One turn moves each row of this set onto another row. After a few examples, where does it send each row asked below?
k747: -34.7 -15.1 4.0 -31.4 15.8 34.9 7.1 2.6 23.2 -9.8 7.5 7.9 12.0 16.9
 -18.0 3.6 -45.0 -7.1 8.5
k169: -8.2 -6.5 33.8 25.0 10.4 18.0 11.8 -20.5 13.1 -14.9 8.6 -14.1 5.8 5.0
 31.8 9.4 -7.8 24.3 -22.1
k867: 0.6 13.8 1.6 6.0 19.9 -48.5 -9.4 17.9 -33.0 -11.6 -21.5 -6.0 12.0 -7.1
 -2.3 23.4 26.4 -5.1 14.2
k951: 38.2 -4.0 -13.8 27.0 18.8 -3.1 -11.7 7.9 -7.0 -5.2 -19.4 15.5 12.3 -18.2
 14.0 -23.5 32.1 15.2 -15.9
k766: 1.3 -2.3 -2.9 -3.6 -4.3 -42.4 -20.8 5.9 -34.3 6.8 -1.8 -13.2 13.1 8.6
 2.0 28.4 46.3 19.6 -5.6
k778: -14.2 -1.7 7.7 -23.4 -6.6 45.9 11.5 3.5 39.7 -5.1 -4.1 17.0 -10.8 -10.0
 -24.6 -8.8 -33.9 -11.6 0.5
k368: -5.7 3.9 25.6 17.0 3.8 3.7 6.6 -23.6 -8.5 12.6 -1.3 -12.6 20.1 9.2 44.4
 22.3 0.1 27.0 -9.8
k796: -0.2 -9.5 -34.8 -27.2 -19.4 25.2 0.9 35.4 8.7 6.4 8.9 24.1 -39.5 -19.9
 -15.4 -16.9 27.2 -5.9 -6.8
k712: -40.5 2.5 7.3 -31.7 21.1 39.6 -16.7 22.1 -7.9 5.1 33.1 -16.9 -3.9 -11.8
 0.9 12.4 -20.4 -4.6 -20.0
k637: 28.1 4.2 -16.4 11.9 -14.4 -35.0 -5.7 -8.3 4.5 -16.3 -17.7 18.3 -2.5 6.0
 -2.3 -27.2 22.9 34.2 6.4
k983: -38.4 -34.8 -17.4 -12.0 -8.4 39.0 -11.0 13.8 5.0 -0.4 45.7 1.3 -1.0 3.3
 12.9 2.8 -18.4 18.7 -17.3
k903: -31.1 8.1 -31.0 -15.5 -8.5 -10.2 -8.6 26.8 7.7 16.1 -28.7 21.2 -31.2 2.3
 -41.1 11.3 8.2 -11.2 17.2
k909: 1.5 4.2 39.7 -30.2 -5.2 -5.9 24.0 -17.5 -13.2 -8.1 -0.7 -28.6 30.0 10.0
 4.5 18.5 -1.4 -10.1 16.8
k732: 13.6 -5.8 -16.4 8.0 -4.0 -47.6 -21.3 12.3 -29.5 -8.8 -18.2 -11.7 14.5
 -11.9 -19.9 -0.7 36.4 -1.4 10.9
k645: -30.9 -15.1 -9.8 -45.0 -9.4 24.1 6.6 -6.3 25.7 -2.2 3.1 -8.5 -6.1 15.9
 -26.9 -16.3 -33.8 -12.6 18.6
k567: -8.0 -20.2 -23.3 0.4 -6.2 -5.6 -6.6 44.1 8.5 -8.5 -13.1 0.4 -58.7 9.1
 -23.7 10.3 -6.9 -13.4 -3.4
k611: 9.2 -7.5 -48.9 -30.9 -15.2 7.3 -29.7 32.6 -1.5 17.3 9.8 24.5 -20.2 -21.4
 -1.5 -11.3 28.2 9.3 -12.2
k594: 13.3 -25.1 -29.5 -33.6 -17.1 8.4 -14.1 37.8 -9.4 0.7 3.4 2.2 -17.0 -17.4
 -13.3 -35.7 31.5 -7.9 18.4
k713: -9.4 5.5 8.9 -33.4 10.1 -6.3 0.8 -36.9 7.6 0.6 0.0 -10.5 45.6 -12.9 33.1
 7.4 13.2 -0.7 13.4
k614: -31.3 4.5 4.0 26.7 26.8 3.0 14.6 -20.5 -0.6 -3.9 -0.3 -0.6 18.9 15.5
 25.5 25.6 -25.1 11.3 -12.8

k611 moves to -> k867
k778 moves to -> k594
k713 moves to -> k712
Now these:
k909 moves to -> k983
k732 moves to -> k368

One turn moves each row of this set onto another row. After a few examples, where does it send each row asked below?
k914: -13.4 16.4 -21.6 26.1 -18.7 36.9 -17.4 3.3 -17.2 -30.5 -27.9 10.1 3.7
 14.3 -1.2 24.7 18.8 27.3 -32.0 -33.9 -6.0 -12.7 22.9 -15.2 45.9 -2.9
 5.4 -25.3 44.6 11.1
k290: -7.5 20.8 -0.6 31.9 9.6 34.0 30.5 21.4 -51.2 -10.0 -7.9 10.7 -25.5 27.6
 27.4 -19.9 19.1 36.1 1.1 -0.5 -16.6 -21.4 -3.4 -31.0 -24.8 -13.1 -34.8
 0.1 0.7 7.5
k508: 16.0 3.0 2.0 19.3 2.0 46.0 6.0 -2.2 -20.4 -14.0 -20.5 40.5 -16.8 49.8
 5.6 14.1 -38.6 32.9 18.0 15.7 -49.9 13.1 -17.1 -1.6 8.2 -9.3 -21.5 29.2
 10.6 16.1
k602: 18.7 0.5 -34.0 -44.8 -6.1 23.1 29.9 16.4 -2.6 -10.8 -7.0 25.9 -41.1 14.3
 7.7 8.2 26.9 21.1 -5.3 33.9 7.1 27.9 -5.1 4.2 16.9 -4.4 26.5 15.9 16.0
 6.2
k391: -22.1 10.1 14.2 -20.8 -21.2 27.9 -6.0 4.8 -41.7 -59.0 -12.4 10.7 -12.5
 -12.9 1.1 41.1 33.8 -14.5 -18.9 -8.4 -11.1 -9.6 13.4 28.7 8.0 -54.3 4.8
 16.7 11.0 16.5
k692: 11.3 12.8 -35.6 3.1 -11.2 5.3 25.4 36.4 -5.0 -23.3 19.6 9.9 -24.4 27.2
 4.8 -31.8 7.8 23.4 -10.8 13.1 -28.5 16.4 43.9 0.0 4.8 24.6 -2.6 12.4
 -20.1 -13.6
k960: 10.9 -2.5 8.7 -16.0 13.9 34.0 25.0 0.0 -22.5 -32.2 -18.2 57.5 -4.2 34.2
 9.1 -6.7 -23.3 6.0 2.8 -19.6 -30.7 12.9 -20.8 -3.5 33.6 31.7 4.3 31.8
 30.2 -15.4
k513: 26.0 18.1 -24.5 -7.7 1.9 34.7 15.6 34.5 -27.9 -48.8 8.0 50.1 -21.2 4.4
 27.2 17.4 22.0 -13.7 22.9 -5.3 6.3 -13.8 -1.8 -30.7 13.5 -0.5 -12.6 8.7
 11.0 -42.2
k50: 31.8 -3.9 13.2 23.5 -5.4 38.8 10.4 5.7 -6.5 -17.8 1.0 47.7 -18.5 74.0
 6.8 -3.1 -18.7 25.1 5.4 17.4 -46.7 4.9 -13.8 -13.5 10.7 -4.9 -11.6 19.5
 10.7 -8.1
k325: -14.6 5.6 -4.6 -18.7 -4.0 -3.7 -4.5 -3.6 -27.3 -47.3 -7.2 -13.4 17.3
 -16.3 7.7 -7.7 28.6 31.4 -28.4 31.6 -0.1 -19.4 -9.1 16.5 -20.3 -22.0
 -18.1 -36.1 20.2 -13.3
k635: 12.0 9.9 2.7 -4.4 23.5 2.5 13.0 30.5 9.2 -19.3 -6.2 32.1 26.8 -10.6
 -31.7 -10.1 6.6 -6.0 -29.5 5.5 -34.4 5.4 -8.1 30.7 -7.5 20.9 -20.7
 -37.2 44.5 -25.5
k625: -8.9 15.9 9.3 7.0 -9.0 41.5 -11.6 -4.4 -48.8 -47.8 -31.7 11.4 -16.5
 -24.7 -16.2 38.7 -5.1 -18.6 -11.0 8.2 -16.0 -11.9 6.7 18.1 19.9 -44.9
 1.4 -17.5 31.7 9.4
k488: 1.5 34.4 -25.2 25.9 -8.7 -12.8 8.6 22.2 -18.6 -47.8 7.3 24.5 4.3 -26.6
 12.1 44.0 3.4 -13.1 19.4 10.2 9.6 -18.9 3.7 17.2 -7.5 7.6 -32.4 -10.7
 -16.4 -7.9
k128: 3.1 19.0 15.5 19.0 -44.6 14.2 -1.2 25.2 -24.1 -31.9 -1.5 42.6 11.6 42.2
 -10.2 -0.9 17.5 -10.6 -31.1 -36.6 -21.4 -38.8 1.4 2.2 -3.3 10.4 -1.3
 -54.9 23.5 -12.6
k163: -11.1 -0.2 15.5 -13.3 -33.3 20.6 12.7 3.8 -1.4 -3.6 10.4 47.3 -1.9 14.7
 20.3 2.1 -19.4 -37.5 -10.1 21.6 -21.5 23.1 -15.4 41.1 5.9 -6.0 -6.4
 19.6 10.5 43.0
k991: 28.1 27.9 4.3 6.8 -31.9 13.9 9.4 19.9 -15.2 -10.2 10.9 16.0 -36.0 22.2
 2.1 -22.1 -6.0 18.2 -20.1 -4.9 -23.1 41.5 40.1 26.4 20.9 12.5 2.6 -2.9
 -15.7 -10.9
k967: 26.6 4.6 1.6 -18.5 -13.6 23.9 15.4 2.5 19.5 -9.4 4.6 13.2 -39.3 24.7
 15.7 17.6 15.0 -4.1 -24.8 5.4 2.9 38.5 -7.6 13.7 38.8 -12.7 24.3 24.0
 16.8 16.1
k76: 16.5 27.2 -17.0 8.3 -21.7 12.4 -25.3 38.7 35.4 -7.6 -36.6 14.0 4.8 29.3
 -28.2 19.1 -12.3 37.0 -6.7 9.0 -26.7 -27.2 -8.6 19.3 0.7 -4.4 26.4
 -19.9 19.6 2.4
k772: -28.3 22.8 -12.0 -23.4 -11.6 18.8 13.2 19.9 -30.1 -36.8 -15.6 39.8 -24.7
 2.5 15.3 20.7 -30.9 -10.5 21.8 -19.9 -20.7 -39.3 -22.5 -32.8 -17.9 25.8
 1.8 9.2 -7.9 3.8
k609: -16.0 40.5 -23.8 -13.6 -19.2 -4.4 -22.0 2.3 16.6 -61.2 -12.1 -6.2 22.5
 3.8 0.0 19.9 14.7 17.7 -8.0 7.5 10.7 -37.8 6.4 -7.1 -6.1 -15.1 -7.3
 -12.4 -4.8 -26.0
k587: -2.2 36.2 -17.6 -33.1 -15.8 1.1 -13.7 11.8 19.8 -52.1 -15.0 5.6 26.2 2.2
 6.4 35.7 6.1 5.3 -9.1 13.5 18.3 -23.4 -19.3 -5.4 -27.2 -22.5 -17.5
 -33.2 9.5 -12.6
k334: -8.7 26.2 10.6 -25.3 -49.5 9.0 8.5 25.8 -27.7 -35.4 -3.8 38.0 -0.5 35.9
 -4.1 15.0 40.8 15.5 -36.5 -48.8 -13.4 -6.9 12.3 7.6 -18.9 2.4 -7.5
 -42.7 10.1 3.5
k759: 8.0 18.9 -7.8 23.8 1.4 38.4 3.3 37.7 -19.7 1.2 -39.9 65.9 22.8 45.8
 -12.3 17.2 8.4 16.4 12.0 3.6 -42.3 12.7 21.1 20.0 16.9 -38.4 1.1 6.9
 0.4 -11.5
k891: -6.7 -21.9 -13.0 14.4 4.6 21.8 -5.6 14.8 -31.5 -18.4 19.4 41.4 -23.6 1.0
 32.4 24.7 24.4 30.1 -0.2 19.7 -44.7 -14.5 -34.7 -19.9 -16.1 -0.2 -4.4
 5.9 37.3 23.5
k562: 2.3 23.9 -9.9 3.5 -3.6 34.2 11.1 4.2 23.4 -8.8 -29.2 18.5 14.1 29.2
 -47.9 12.2 7.5 -5.1 3.9 43.6 -8.5 -24.9 -5.4 18.2 9.1 -46.4 -28.6 -9.9
 3.7 -12.2
k936: 5.2 2.7 -12.1 18.5 10.8 -8.7 4.9 18.6 -29.8 -9.1 25.8 -8.3 -7.5 -11.2
 12.0 22.5 31.1 30.3 -20.7 -5.1 -10.5 -9.4 -31.6 1.7 -27.9 -5.0 21.0
 -35.0 -19.0 -0.2
k35: 19.5 10.7 25.8 -11.0 32.0 37.7 27.7 8.0 -29.5 -30.2 -9.8 42.5 -10.8 31.2
 0.3 -10.3 -32.4 -7.7 5.7 -21.8 -40.6 16.7 -20.9 -5.8 7.5 10.3 0.8 30.1
 6.8 -23.4
k770: -14.0 9.7 -10.7 -24.9 -0.5 18.6 26.2 32.1 7.6 -13.3 -3.5 41.8 -8.1 6.2
 29.6 8.2 -21.0 -24.0 -2.0 42.3 -18.3 23.6 -13.9 11.6 -26.4 -4.4 -9.4
 19.1 21.8 47.2
k27: -1.1 14.6 29.0 17.6 7.1 27.9 14.1 2.9 -5.4 -33.1 5.9 4.1 -7.1 18.9 -26.2
 38.9 8.8 -40.5 -30.1 -16.3 -32.9 -27.2 -22.5 -6.1 -25.7 -38.0 -19.0
 -31.2 16.2 9.2
k67: -16.4 -4.1 18.2 -10.9 -27.1 11.3 16.9 7.3 -6.8 -50.5 19.1 7.3 -3.5 18.0
 -7.6 39.4 16.8 -28.9 -38.2 -13.5 -37.4 -11.0 8.1 -1.2 -26.1 -31.7 -41.1
 -25.2 -8.5 22.6
k492: -47.7 32.3 1.1 26.6 3.3 1.0 22.7 -2.0 -21.6 -10.0 -7.1 26.6 6.7 -6.1
 25.1 7.0 47.9 19.4 -11.0 22.3 26.3 -12.5 -19.2 -1.6 3.0 -9.4 -14.3 -5.6
 17.6 21.5
k643: -26.0 1.1 7.4 -10.5 20.1 22.8 9.4 24.9 -3.4 -20.3 -43.0 -8.2 20.4 -10.0
 -14.1 -38.1 -18.7 -1.9 -30.6 13.1 -12.7 -16.2 2.6 16.6 27.6 -8.8 22.3
 -3.5 25.2 -6.3
k741: -24.4 18.1 -4.8 -4.9 -31.9 0.3 5.8 29.8 -6.1 -30.3 1.9 27.7 -4.8 4.5
 31.7 13.5 -6.5 -5.5 -7.6 20.7 30.4 -21.6 -11.3 -34.5 8.5 0.2 24.7 -43.1
 -18.5 -8.8
k221: 12.2 -18.1 19.1 -1.0 -17.3 -0.2 34.3 17.8 -2.9 -15.8 -52.5 36.4 -34.4
 49.9 -23.7 30.2 -8.5 12.7 1.1 19.0 -51.5 -17.6 -12.9 17.1 1.6 -14.4
 16.2 -5.2 8.3 8.3
k554: 2.0 -11.1 6.7 -2.6 21.0 19.2 53.7 40.7 -4.2 -10.9 -54.6 29.7 26.0 40.0
 12.2 -3.0 -18.9 -18.3 -22.7 -27.2 -27.6 5.2 1.7 -0.9 16.0 2.1 -10.1
 -8.1 18.1 11.6
k548: -14.2 21.4 -3.7 6.7 -35.2 24.0 -17.6 32.9 -10.2 -53.3 -17.8 9.0 -4.4
 12.8 30.8 28.1 20.4 26.1 -38.4 -25.3 -3.3 8.4 44.2 -8.6 22.7 -19.5 -6.3
 -11.7 29.8 25.8
k875: -6.8 -10.6 9.6 6.8 39.0 7.6 17.7 24.9 3.2 -35.6 -16.6 40.1 -13.4 3.0
 -20.6 23.6 -1.7 -3.9 -18.9 2.1 -66.3 21.9 23.5 -4.1 29.4 0.5 10.6 11.8
 19.2 -26.1
k381: -14.5 45.9 -2.2 2.9 -12.4 18.1 19.4 -1.5 9.8 11.8 15.8 27.3 2.0 31.7
 -15.1 5.1 -6.9 -6.3 -9.6 -37.3 -32.6 25.1 4.0 23.2 -9.8 13.9 -18.7 23.0
 -26.0 22.8
k223: -28.3 25.3 4.5 -2.3 -5.6 -7.1 -21.9 15.1 -16.7 -40.6 -2.5 3.2 38.4 -5.8
 19.9 -17.2 22.5 30.3 -30.0 14.7 -6.6 -21.7 -8.7 17.9 -37.8 -15.7 -7.4
 -30.6 24.9 -4.3
k341: -19.8 47.5 -14.5 -5.3 0.3 7.6 24.1 31.6 0.1 -1.3 11.7 36.1 3.5 30.1 -5.6
 -12.0 6.4 -3.6 8.2 -9.6 -33.0 0.3 -2.4 24.7 -43.6 10.2 -1.2 39.8 -20.8
 15.5

k554 moves to -> k488
k770 moves to -> k625
k334 moves to -> k381
Now these:
k891 moves to -> k643
k960 moves to -> k609

